Small tables with named rows and columns. After each table, cells are looked up by row and column.

Table galat
         bekiz  pab  tudu  vusob  gezar  parim  boni  koput  kigam
naluse     418  425   512    519    235    417   489    446    296
kopebev    465  450   166    492    451    325   403    441    300
tikib      478  453   435    473    457    512   465    443    466
vos        461  464   465    463    463    466   465    464    464
doleziz    522  414   338    497    438    674   454    390    497
vop        529  460   375    458    564    595   467    398    550
gune       405  503   558    448    460    330   421    567    474
veg        479  470   482    448    472    454   450    462    473
mifos      480  477   435    424    416    476   480    503    510
morez      429  434   536    508    624    474   447    425    366
gobotug    481  447   444    472    444    513   456    456    462
bosu       502  446   395    472    491    583   471    443    482
ropo       429  441   856    584    410    616   612    449    583
lor        474  511   379    392    367    459   521    442    549

What is the tudu of doleziz in galat?
338
What is the pab of vop in galat?
460
What is the parim of gobotug in galat?
513
What is the bekiz of gobotug in galat?
481
What is the pab of mifos in galat?
477
What is the bekiz of mifos in galat?
480
What is the pab of bosu in galat?
446
What is the bekiz of vop in galat?
529
What is the gezar of vop in galat?
564
What is the vusob of vop in galat?
458
What is the parim of lor in galat?
459
What is the tudu of naluse in galat?
512
What is the bekiz of kopebev in galat?
465
What is the kigam of gobotug in galat?
462
What is the pab of vos in galat?
464
Which row has the largest bekiz? vop

fud:
|  | dib | rolup | lipabap | tobofa |
|---|---|---|---|---|
| soboda | 222 | 76 | 137 | 47 |
| rinar | 226 | 72 | 131 | 41 |
| vug | 8 | 84 | 132 | 12 |

rolup of vug: 84
tobofa of vug: 12
tobofa of soboda: 47
dib of rinar: 226
rolup of rinar: 72
dib of vug: 8
tobofa of rinar: 41
lipabap of vug: 132
lipabap of rinar: 131
lipabap of soboda: 137
rolup of soboda: 76
dib of soboda: 222

suviv =
,misipu,sifesuz,ruza,terik
gavofi,189,198,190,161
ripame,173,88,81,230
rok,23,140,130,102

What is the terik of rok in suviv? 102
What is the terik of gavofi in suviv? 161
What is the misipu of ripame in suviv? 173
What is the misipu of gavofi in suviv? 189
What is the ruza of ripame in suviv? 81
What is the sifesuz of rok in suviv? 140
What is the ruza of rok in suviv? 130
What is the misipu of rok in suviv? 23
What is the sifesuz of gavofi in suviv? 198
What is the ruza of gavofi in suviv? 190

gilalib:
       zud  veb  zozege  pefu  bubipe  pomo  pigeg  memob  katig
tav     90  146     151    63      93   139     80    129    121
nub    105   96      92   136      90   114    109    129    104
pib    104   97      94   133      90   115    108    130    105
karu    90  144     149    67      92   138     82    129    119
pul     88  162     189     5     113   151     54    129    157
bek    130   58      43   194     112    76    151     98     83
mutu    88  163     187     8     111   151     56    129    153
momum  119   67      58   175     100    93    131    117     95
meba    96  124     124    98      89   128     94    130    111
siv     90  145     150    65      93   138     81    129    120
tun     89  148     155    58      94   140     79    129    122
rus     88  163     185    12     109   150     58    129    150
ped    143   73      40   204     133    51    186     50     50
nema    88  157     169    39      99   145     71    128    132

karu, pefu: 67
bek, zozege: 43
nema, memob: 128
mutu, pomo: 151
nub, zud: 105
pib, bubipe: 90
meba, zozege: 124
rus, memob: 129
nema, pomo: 145
bek, pefu: 194
bek, pomo: 76
nub, pomo: 114
pul, pigeg: 54
nub, pefu: 136
tav, pomo: 139
rus, zozege: 185
nub, bubipe: 90
pul, bubipe: 113

tas
fields: poger, buto, rig
mapi: [0.5, 0.5, 0.2]
fek: [0.7, 0.3, 0.2]
lapeno: [0.6, 0.3, 0.5]
von: [0.4, 0.2, 0.6]
sabasu: [0.7, 0.4, 0.1]
dud: [0.8, 0.2, 0.3]
bon: [0.8, 0.1, 0.4]
zoluko: [0.4, 0.7, 0.2]
kop: [0.4, 0.0, 0.9]
bapuru: [0.5, 0.2, 0.5]

poger of fek is 0.7
buto of lapeno is 0.3
rig of sabasu is 0.1
poger of bon is 0.8
buto of sabasu is 0.4
buto of von is 0.2
poger of kop is 0.4
buto of bapuru is 0.2
rig of dud is 0.3
rig of fek is 0.2
rig of von is 0.6
poger of sabasu is 0.7
buto of mapi is 0.5
poger of mapi is 0.5
rig of zoluko is 0.2
buto of zoluko is 0.7
poger of bapuru is 0.5
buto of bon is 0.1
rig of bon is 0.4

Table lib
         duvanu  biv  degiko  dap  kom  zat  gof  mev  guzu
lolos       101  122     134  110   82  114  115   92   109
risibur      99  123     136  111   82  113  114   91   107
zan         117  119     110   94  129   88  105   74    69
ruvuzi       96  138     153  111   63  118  116   91   109
giku        114  122     118   98  122   86  106   70    73
kagor        88  162     186  113   31  125  120   78   108
bidok       108  109     112  118  103  121  112  126   127
sol         107  109     113  119  102  121  112  127   128
futidu      108  109     112  117  104  120  112  125   126
teb         115  118     113   99  121   93  108   80    81
vefome      129   51      16   97  199   81   83  139    94
fak         110  110     111  113  108  115  111  117   117
rade        125  105     100   97   98  112  140  106   123

What is the biv of lolos in lib?
122
What is the duvanu of giku in lib?
114
What is the guzu of futidu in lib?
126
What is the kom of risibur in lib?
82
What is the guzu of risibur in lib?
107
What is the guzu of kagor in lib?
108
What is the duvanu of bidok in lib?
108
What is the guzu of teb in lib?
81
What is the degiko of giku in lib?
118
What is the kom of lolos in lib?
82
What is the kom of ruvuzi in lib?
63
What is the gof of futidu in lib?
112
What is the biv of bidok in lib?
109

dut =
cols = sodine, vasus, malaru, zabagef, duruk, dubabuk, ral, fafe, nuzu, rof
vitiso: [45.59, 55.94, 50.34, 53.49, 64.17, 62.03, 66.34, 68.31, 54.62, 53.11]
voguvat: [44.03, 33.30, 24.41, 39.28, 28.60, 89.36, 72.01, 64.87, 84.19, 51.60]
bivis: [74.60, 46.01, 48.01, 72.61, 55.57, 61.00, 64.06, 54.83, 70.01, 74.51]
fivumov: [59.65, 65.14, 64.78, 59.85, 62.99, 61.90, 61.23, 63.01, 60.15, 59.52]
lefumu: [80.99, 30.91, 33.86, 75.76, 50.02, 61.67, 65.05, 47.72, 76.29, 81.67]
dori: [41.63, 26.23, 15.19, 35.33, 19.47, 96.42, 74.71, 65.77, 90.49, 50.48]
gedabaz: [57.40, 68.69, 68.05, 57.83, 64.24, 61.81, 60.48, 64.21, 58.34, 57.04]

malaru of gedabaz is 68.05
vasus of bivis is 46.01
ral of vitiso is 66.34
malaru of lefumu is 33.86
nuzu of lefumu is 76.29
sodine of dori is 41.63
dubabuk of bivis is 61.00
Which row has the largest nuzu? dori

kavabi =
         sol  tivop   lal  ratule  tazan   pum  gafusan   rap  zukotik   pib
vufe    0.45   0.55  0.52    0.48   0.28  0.35     0.39  0.58     0.39  0.17
sudi    0.56   0.48  0.59    0.53   0.29  0.45     0.35  0.67     0.33  0.49
sak     0.40   0.51  0.61    0.38   0.36  0.43     0.34  0.52     0.35  0.45
bipo    0.59   0.56  0.62    0.60   0.12  0.32     0.31  0.77     0.21  0.18
ruroro  0.50   0.52  0.88    0.56   0.39  0.42     0.23  0.81     0.17  0.40

ruroro, gafusan -> 0.23
bipo, zukotik -> 0.21
sudi, rap -> 0.67
bipo, rap -> 0.77
ruroro, pum -> 0.42
vufe, rap -> 0.58
sudi, gafusan -> 0.35
bipo, tivop -> 0.56
ruroro, tazan -> 0.39
sak, rap -> 0.52
sudi, tazan -> 0.29
bipo, pum -> 0.32

mim =
|  | sur | ges |
|---|---|---|
| rutubi | 141 | 45 |
| til | 129 | 131 |
| sem | 122 | 160 |
| reguf | 46 | 124 |
| keteti | 142 | 88 |
| kifef | 141 | 75 |
| vinuduf | 119 | 203 |
| kinubog | 161 | 73 |
| bol | 124 | 196 |

bol, sur -> 124
til, ges -> 131
kinubog, sur -> 161
kifef, sur -> 141
sem, ges -> 160
bol, ges -> 196
kifef, ges -> 75
keteti, sur -> 142
kinubog, ges -> 73
sem, sur -> 122

